Here are some points, one per row:
[ 22 -18  12 -26 -10  35  34  25   0  79  44 -25   7   8  21  21  51  16
  27  -3 -84 -10   5 -26   7 -23  84 -40   6  -2   4 -20 -26   8  -8  35
 -34   7  70  19  -2  -1  52  54  -2 -69   0  -8 -14  10  48]
[ -70  -40  126   26   76   26   -6  -12  -60   30   25  -25   -4   40
  -15   11   84   80    2   18   16  -10   55  -26   11   16   -1   -1
   19  -31   -3  -14  -38   -9   26   34  -19  -19  -19   13   10   -3
  -18   42 -101  -15  -40  -14   -6    6   20]
[ -23   -4   -5  -17  -22 -127  -45  -22    0  -45   47    4  -21   15
    9  -69  -32    5 -123  -52   11   75   -8  -33  -10  -28    7   20
    0 -117   28  -79   17  -25   18   76   88   52   -7  -50    4  -23
  -22   22   12   36   38   92  -14   30   14]
[-10 -13  10  20  -9  26  31  11  86  18  10  26  -7  25 -49  14   2   3
 -20  40   3   3 -10  53   3  20  -8   9 -17  11 -23  46   0   5  11 -46
  37 -30 -52  14 -29  52  -2 -94 -18  19  -5   0  18 -29  -9]
[ 23 -12 -11  13 -12  48  27  21 -11  49  -1 -61  64  16   8   1 -20  21
  21  -6 -25 -12 -16  53  -7 -10  15 -27  -1   3  10  59 -14  23 -37 -10
 -16   3  91 -41  13  -8  34  59   7  -6 -36 -26 -21  -8 -13]
[ 61  42 -87 -24 -11  -2  -5  -7 -98 -30 -86 -13  -5 -63  11  -1 -67 -71
  17 -12  23  -6 -36 -21   5  14  -4   4  50  12 -67  -6  -1 -14 -42 -17
 -20 -21 -10  11  10 -15  -8 -11  43 -14   3 -16  -6  25  27]
[  45   46  -96   -7  -19   18   -6  -23 -104  -38  -77  -14  -27  -65
   12  -10  -61  -71    0   -3    5    9  -39  -26  -16   18   -9    7
   37   39  -47  -15   11   17  -45   -8    1  -20   -8    3    6   13
  -12  -11   51    7   38    0   16    9   44]
[  61   68  -39  -33   -2   -7    7  -41  -74  -32  -14   21  -13  -72
   23    2  -27    3   79    5   18   -8  -15   78    9    8    4  -35
    8   15  -27    2   -4   -7  -22  -60  -21  -12  -72   14  127 -105
   33  -11   41   -7    2  -26   -6   -6  -22]
[ 17  -6  -6  19 -23  45  23  14  -2  47   7 -52  56   5  15  13 -16  13
   0   2 -34 -17  -1  47  -4 -12  -9 -42  -9  11  17  48  -4  33 -30  11
 -12   0  77 -30  -2   7  34  61   7   9 -39 -11 -17   1  -8]
[  27  -14   -7  -43  -12   43   48   29    3  -24   41  -18    4   26
   19   33   49   13   38  -11  -29  -35  -12  -12   12  -25    5    1
    4  -13   11   49  -14   11   -1   -8 -110   10  -13  -68   10  -15
  -22   61   -2  -71   -4  -26  -18   -5   14]
[ -95   15  103   54   -5  -69 -127   21  -31  -75  -43    4  -18   31
   53   -2   15    2   56   -7   53   10   -3  -25    0   -6  -60   -9
   84   -2   80  -14    6   -6   33   27  -11   91  -53    7  -63   14
 -109   52   -5   85   27  -14   -1   29  -70]
[-74 -36 115  32  77  40   3 -27 -78  23  21 -35 -23  51 -18 -15  81  74
   5  23  13  11  39 -27 -14  26  10  11  10 -13  14 -13 -35  15  14  34
   4 -22  -3   4  12  13 -20  41 -86   1  -3 -11  19  -8  35]
[ -23   34   12    3  -13  -30  -53  -80   19  -69   21   23  -16    7
    9  -17  -16   12 -120  -72    3   19  -12  -65   -5  -19   -8  124
  -11  -14   78  -67   69   14   39   75   96  -18   33   -2   38  -14
  107   18    7   27   32  103   15   12   -3]
[ 51  -6 -88 -43 -15 -37  11 -16  -8 -37 -64   7 -27 -81  19 -22 -66 -22
  74  15  18 -40 -15 -10  -2  30 -14   4   8  95  27  -1  -3  45  14 -84
  -5  68 -19  47  -4 -91 -25 -12  29  10  21 -11  16   9  13]
[-17  -9   7  25  -8  34  34   5  82  14  14  26 -21  25 -47  12   2   7
 -26  45   1   9 -15  51  -5  23  -9  14 -19  20 -18  44   4  14  13 -45
  45 -25 -45  11 -32  66  -2 -88 -11  26   8   1  25 -34  -5]
[ -18   -9    1  -26  -13 -127  -40  -12    0  -49   39    4   -1   16
    7  -66  -41    7 -110  -67   21   66   -9  -30   -1  -31   14   19
    3 -127   20  -76    9  -41   12   71   80   52   -1  -45   14  -32
  -24   21    9   20   28   85  -28   35    3]
[  56   -6  -78  -55  -10  -45    2   -9    0  -31  -69    9  -14  -84
   18  -10  -70  -21   75    9   25  -49   -5  -12   18   25  -14   -9
   12   81   13    2  -10   23   10  -88  -21   70  -25   49    0 -107
  -26  -11   19    3    5  -18   -1   12    5]
[  -7   -2   -7   21   67   26  -10   11  109   19   13   56  -18   20
  -55   15   84  -50  -17   11    4    0   28  -28   -4   34  -17    1
  -69   12  -76  -18    3    3   13    2   24  -24  -21   11   -5   21
  -22 -101  -11    4   -7    7   11  -47  -50]
[  21  -19   14  -20  -11   19   38   19   -9   65   11   30   10   24
   25   24   -6   12   22    0    8  -11   -3   36   15  -19   -9  -27
   -1    3   10   29  -18    0  -32   13 -107  -20   70    8   -2   -7
   40   52   -2  -43  -60  -16   -3   -4  -16]
[  -5  -12    2   11   69   16  -14   18  111   24   14   57   -2   18
  -57   24   83  -47  -15    4    8  -12   36  -25   10   26  -19    1
  -62   -5  -84  -13    0  -14   11   -4   13  -21  -27   14   -4    4
  -17 -100  -19   -5  -23    1   -3  -41  -60]
[-14  -6  -4  20  22  40  13  13  45  11  12  61  31   2  17  14 -16  14
 -19  41   6 -12  28  64  -7 -14  -9  20  -8   7 -16  70  -1 -86  14 -62
 -14 -66 -49  23 -28  67  -6 -95 -12   6 -12  -1  43 -46 -11]
[-21  19  -4  -1 -41 -15  -2 -26   8 -72  40  -1 -11  16   2 -25 -35  -4
   2 -26  12  18  64 -21 -18 -22  17  37  16 -24 113 -12  96   7  35  40
  73 -24   1   4  14  13   6  22  15   6  38   5  11  64  48]
[-11  -7   0  19  -7  36  35  16  76  16   1  12  -9  28 -53   5  -3   7
  -7  38  10  11 -24  54  -6  24   5  23 -20  12 -24  46   0   7   3 -54
  48 -28 -38   3 -23  52   0 -90  -6  16   9  -9  20 -38 -10]
[ 11 -12  -7  23 -25  51  18   1  -3  47  16 -49  45   7  10   8 -15  19
  -5   8 -39  -3  -1  42 -16 -10  -6 -38 -10  23  27  45  -6  39 -30   9
  -8   2  78 -34   2  13  32  64   5  15 -26  -9  -8  -1   1]
[-89   0 121  12  -9 -96 -89  32 -16 -63 -10  -4 -26  29   7  -1 -23  21
  30 -11  40  18   6 -71  25 -17  11 -10   5 -25  36 -88 -10 -31  45  -9
 -29  73 -55  13 -51  71 -80  50 -11 -12   9 -27 -38  46 -29]
[ -1  -9   6  11   3  28  34  28  62  30   6  49  10  10 -43  15  90  -2
 -10   8  30  -9   4 -19  10 -15 -50  19 -68 -13 -78 -14  -4 -90  11  26
 -28 -70 -46  13 -18  -5   8 -98 -16   4   4 -19   5 -37 -56]
[ 44  42 -88 -10 -15   7 -14 -24 -95 -36 -70  -5 -25 -75  24   5 -63 -71
 -13   5   5  -1 -24 -26  -6  17 -21  -7  38  38 -48 -21   9   8 -35   1
 -10 -21 -17  10  -2  15 -13  -8  50   9  18   3   9  19  43]
[ 16 -16  -1 -16  -5  52  47  15 -19  75  39 -41 -11  17  14  -1  50  14
  36  -2 -89  12 -20 -24 -16 -11 101 -25  -1  11  18 -15 -21  34 -13  31
 -14   7  89   7   5  19  48  57   8 -56  41 -19   6 -11  57]
[ 22 -14  -1  12 -21  37  18  22   6  51  14 -45  69   7  13  22 -15  15
   2  -1 -29 -25   4  50  13 -19  -6 -45  -3  -2   5  51 -13  14 -29  11
 -31   5  71 -29  -3 -14  32  56  -1  -4 -62 -14 -28   8 -12]
Along one direction, these points spread out more than along any other. How far along it is each point below, from 0 to 99? 50 is the average, and the first point above lies past it. One standard deviation of the points above along it is 16.
[ 22 -14  -1  12 -21  37  18  22   6  51  14 -45  69   7  13  22 -15  15
   2  -1 -29 -25   4  50  13 -19  -6 -45  -3  -2   5  51 -13  14 -29  11
 -31   5  71 -29  -3 -14  32  56  -1  -4 -62 -14 -28   8 -12] 63
[ 23 -12 -11  13 -12  48  27  21 -11  49  -1 -61  64  16   8   1 -20  21
  21  -6 -25 -12 -16  53  -7 -10  15 -27  -1   3  10  59 -14  23 -37 -10
 -16   3  91 -41  13  -8  34  59   7  -6 -36 -26 -21  -8 -13] 65
[ 61  42 -87 -24 -11  -2  -5  -7 -98 -30 -86 -13  -5 -63  11  -1 -67 -71
  17 -12  23  -6 -36 -21   5  14  -4   4  50  12 -67  -6  -1 -14 -42 -17
 -20 -21 -10  11  10 -15  -8 -11  43 -14   3 -16  -6  25  27] 55
[  56   -6  -78  -55  -10  -45    2   -9    0  -31  -69    9  -14  -84
   18  -10  -70  -21   75    9   25  -49   -5  -12   18   25  -14   -9
   12   81   13    2  -10   23   10  -88  -21   70  -25   49    0 -107
  -26  -11   19    3    5  -18   -1   12    5] 57
[ 16 -16  -1 -16  -5  52  47  15 -19  75  39 -41 -11  17  14  -1  50  14
  36  -2 -89  12 -20 -24 -16 -11 101 -25  -1  11  18 -15 -21  34 -13  31
 -14   7  89   7   5  19  48  57   8 -56  41 -19   6 -11  57] 60
[ -18   -9    1  -26  -13 -127  -40  -12    0  -49   39    4   -1   16
    7  -66  -41    7 -110  -67   21   66   -9  -30   -1  -31   14   19
    3 -127   20  -76    9  -41   12   71   80   52   -1  -45   14  -32
  -24   21    9   20   28   85  -28   35    3] 14
[ 22 -18  12 -26 -10  35  34  25   0  79  44 -25   7   8  21  21  51  16
  27  -3 -84 -10   5 -26   7 -23  84 -40   6  -2   4 -20 -26   8  -8  35
 -34   7  70  19  -2  -1  52  54  -2 -69   0  -8 -14  10  48] 60
[ -23   34   12    3  -13  -30  -53  -80   19  -69   21   23  -16    7
    9  -17  -16   12 -120  -72    3   19  -12  -65   -5  -19   -8  124
  -11  -14   78  -67   69   14   39   75   96  -18   33   -2   38  -14
  107   18    7   27   32  103   15   12   -3] 20
[-89   0 121  12  -9 -96 -89  32 -16 -63 -10  -4 -26  29   7  -1 -23  21
  30 -11  40  18   6 -71  25 -17  11 -10   5 -25  36 -88 -10 -31  45  -9
 -29  73 -55  13 -51  71 -80  50 -11 -12   9 -27 -38  46 -29] 24
[  61   68  -39  -33   -2   -7    7  -41  -74  -32  -14   21  -13  -72
   23    2  -27    3   79    5   18   -8  -15   78    9    8    4  -35
    8   15  -27    2   -4   -7  -22  -60  -21  -12  -72   14  127 -105
   33  -11   41   -7    2  -26   -6   -6  -22] 60
[ 51  -6 -88 -43 -15 -37  11 -16  -8 -37 -64   7 -27 -81  19 -22 -66 -22
  74  15  18 -40 -15 -10  -2  30 -14   4   8  95  27  -1  -3  45  14 -84
  -5  68 -19  47  -4 -91 -25 -12  29  10  21 -11  16   9  13] 55
